(in the rows, 128 means zero)
Each named turn below is shown by a few rows before and after it. Which turns, in which order, take the first row of each later pair to the second? The first pair is answered.
Q_443:
[146 119  90 135 129 126 146 170 129 117 167 108 114 117 131 122 120 119
 122 115  91 117 119 123 115 131 145 132 150 148 137 110 167 133 125 100
 146 165 128 146  99 114 149]  ->  [165 110 109 112 123 129 122 140 110 152 118 130 118  87 111 106 102 137
 103 123 129 164 147 137 143 157 104 108 146 120 124 129 118 120 101 126
 121 141 129  97 150 139 133]
[118 126 104 113 129 129 132 128 131  84 126 137 108 108 155 143 166  90
 134 170 126 119 126 110 101 115 129 170 128 147 131 100 113  87 159 136
 148 170 128 114 151 118 154]  ->  [130 123 111 106 129 132 129 117 120 107 111 144 111  97 145 137 156  99
 128 177 145 143 144 119 116 123 110 164 132 139 126 111  96  83 149 141
 137 166 123  97 168 130 147]
[101 141 124 149 126 125 139 132 149 113 156 121 118 147 129 136 134 125
 124 123 119  98 109 127 114 101 160 112 137 138 140 120 161 144 141 120
 133 150 124 154 107 122 132]  ->  [129 128 144 117 118 141 130 128 115 162 127 142 135 107 108 129 119 136
 103 143 164 168 148 133 152 128 123 102 150 122 138 144 128 132 130 139
 103 137 121 122 143 144 128]
Q_846:
[162 137 118 114 126 133 121 131  94  98 103 147 111 132 117 143 144 121
 128 146 119 132 134 130 121 131 129 179 162 124 114 125 130 104 129 121
 113  94 123 119 136 118 125]  ->  [137 137 120 110 130 130 116 135  99 105  98 135 108 148 114 139 134 122
 122 152 114 144 138 137 115 131 125 163 152 120 118 126 109 103 121 132
 126  93 129  93 144 115 120]
[ 90 144 108 118 131 132  84 169 188 127 145 115 109 172 131  98 145 119
 145 111 116  73 132 122 133 118 136  91 147 108 134 114 119 154 135 127
 122 164 106 143 108 130 117]  ->  [103 144 106 121 131 132  88 168 178 130 154 123 102 158 138  98 148 116
 150 108 118  68 132 118 134 113 141 103 146 113 136 116 128 157 135 126
 117 172 102 158 106 139 119]
[104 147 131 120 125 126 124 120 163 144 133 124 161 142 154 155 123 159
 137 124 116 127 117 135 139 144 131 113 150 120 141 142 139 145 133 116
 116 134  99 143 145 141 138]  ->  [117 140 130 124 118 128 129 113 152 142 138 126 160 134 151 160 128 151
 137 123 122 123 117 133 140 139 137 130 153 127 136 146 146 145 138 105
 117 138 101 155 140 147 140]
[144 140 116 147 130 133 147  88 150 103 130 117 103 113 134 129 127 135
 170 106 103  73  97 116 104  94 138 152 123 133 116 121 169 131 127 103
 122 142 141 172 114 129 113]  ->  [135 132 106 154 132 128 152  97 153  89 126 118  98 131 140 128 122 118
 162 102  92  80 100 119  99 109 136 159 120 132 111 100 158 125 119  98
 143 126 140 139 113 112 130]
Q_132:
[150 150 122 170 113 136 117 112 132 119 114 148 101 127 111 115 153 126
 181 102 127  67 120  99  87  94 150 143  86 138 114  99 134 102 131 129
 102 130 142 185 128 137 133]  ->  [124 151 122 165 115 127 136 148 123 136 142 133 126 138 116 134 169 113
 168 121 136  96 122 107 110 104 169 132 109 147 134 112 164 118 157 124
  91 160 131 215 106 133 149]
[148 131 114 152 138 165 110 140 125 125  94 157 128 128 114 122 130 123
 122 150  99 150 177 152 138 128 125 119  90 106 117 117  92  86 115 189
  98 127 104  84 137 110 132]  ->  [110 147 105 160 148 154 113 141 163 110 110 137 119 155 125 120 133 125
 139 142  71  99 148 152 116 105 133  96  79 105 122 122  97 100 116 191
 116 136 118 100 122 100 118]
[135 145 128 141 117 119 137 135 128 133 152 134 133 146 121 138 128 129
 139 102 133 115 140 149 102 134 137 167 142 130 136 121 155 130 117 116
 144 115 130 191 109 135 115]  ->  [150 134 127 142 114 121 138 139 115 145 142 140 137 136 115 139 128 127
 140 106 145 141 151 149 112 146 133 172 145 129 131 123 153 118 115 113
 139 111 125 187 112 136 115]
[118 142 115 143 152 114 111  90 147 117 110 154 115 142 147 152 138 143
 187 121 109 106  87 126 106 121 154 124 132  93 145 100 149 114 118 127
 141 154  94 162 111 132 130]  ->  [118 133 120 143 145 113 124 119 119 135 130 150 136 134 147 170 150 125
 174 131 129 147 101 128 121 138 165 122 155  94 162 114 163 110 133 125
 127 161  83 172 102 136 147]

Between the rows of a pair lie 2 to 3 turns.
[178 104 115 158 126 135 142  93 117  88 100 150  95 130 127 121 119 127
 126  99 101  85 119 123 103 130 122 194 113 132  91  85 122 101 109 113
 166 108 147  92 129 117 132]  ->  [148 100 112 137 130 118 163 164  89 129 162 124 138 136 144 160 153  91
 108 138 121 155 136 130 139 153 165 168 163 147 128 118 171 124 152 106
 140 156 127 145  95 102 163]
Q_132 then Q_132
[127 159 131 135 125 112 105  99 153 113 125 134 118 138 146 121 130 165
 153 107 125  92  99 119 119 117 116 106 104 108 125 139 114 139 121 132
 132 132 128 147 134 144  97]  ->  [153 134 139 126 124 125 119 119  94 152 129 149 143 103 135 142 141 147
 133 128 160 169 141 125 162 155 119 126 139 119 133 151 131 125 137 134
 103 139 110 150 143 152 119]
Q_132 then Q_132
[138 116 141 122 109 148 128 129 105  92  91 131 115 146 131 121 111 128
  95 135 110 164 143 146 128 178  88 141 135 102 111  98  79 118 103 148
 185  91 119  42 153 108 150]  ->  [ 93 167 143 136 114 128 131 131 177  89 159 105 107 155 154 122 138 154
 151 122 104  53  83 134 101  97 132  88 122 127 149 137 165 165 136 131
 156 167 135 167 104 129 113]
Q_846 then Q_846 then Q_443
[111 140 137 135 134 138 125 134 150 133 161 119 125 130 140 127 144 149
 146 121 138  95 113 128 122  92 155 111 120 130 136 151 168 146 143 123
 114 143 125 184 126 126 106]  ->  [118 142 139 121 134 132 108 113 154 146 130 126 121 113 130 109 127 167
 147 121 153 101 123 130 127  98 123  90 111 116 134 156 130 143 130 139
 103 126 130 158 151 145  88]
Q_443 then Q_132 then Q_132
[165 109 131 175 121 173 121  71 134 142  99 152 118 111 113 125 134 122
 128 113 157  73 116 113 109  96 145 174 101 124 111 125 135 110 161 145
  84  94  99 167 131 163 108]  ->  [138 109 129 171 129 154 140 115 119 152 142 135 147 120 125 148 151 100
 118 135 163 104 121 117 128 108 174 151 132 133 140 149 169 131 185 142
  72 133  97 198 102 153 121]
Q_132 then Q_132
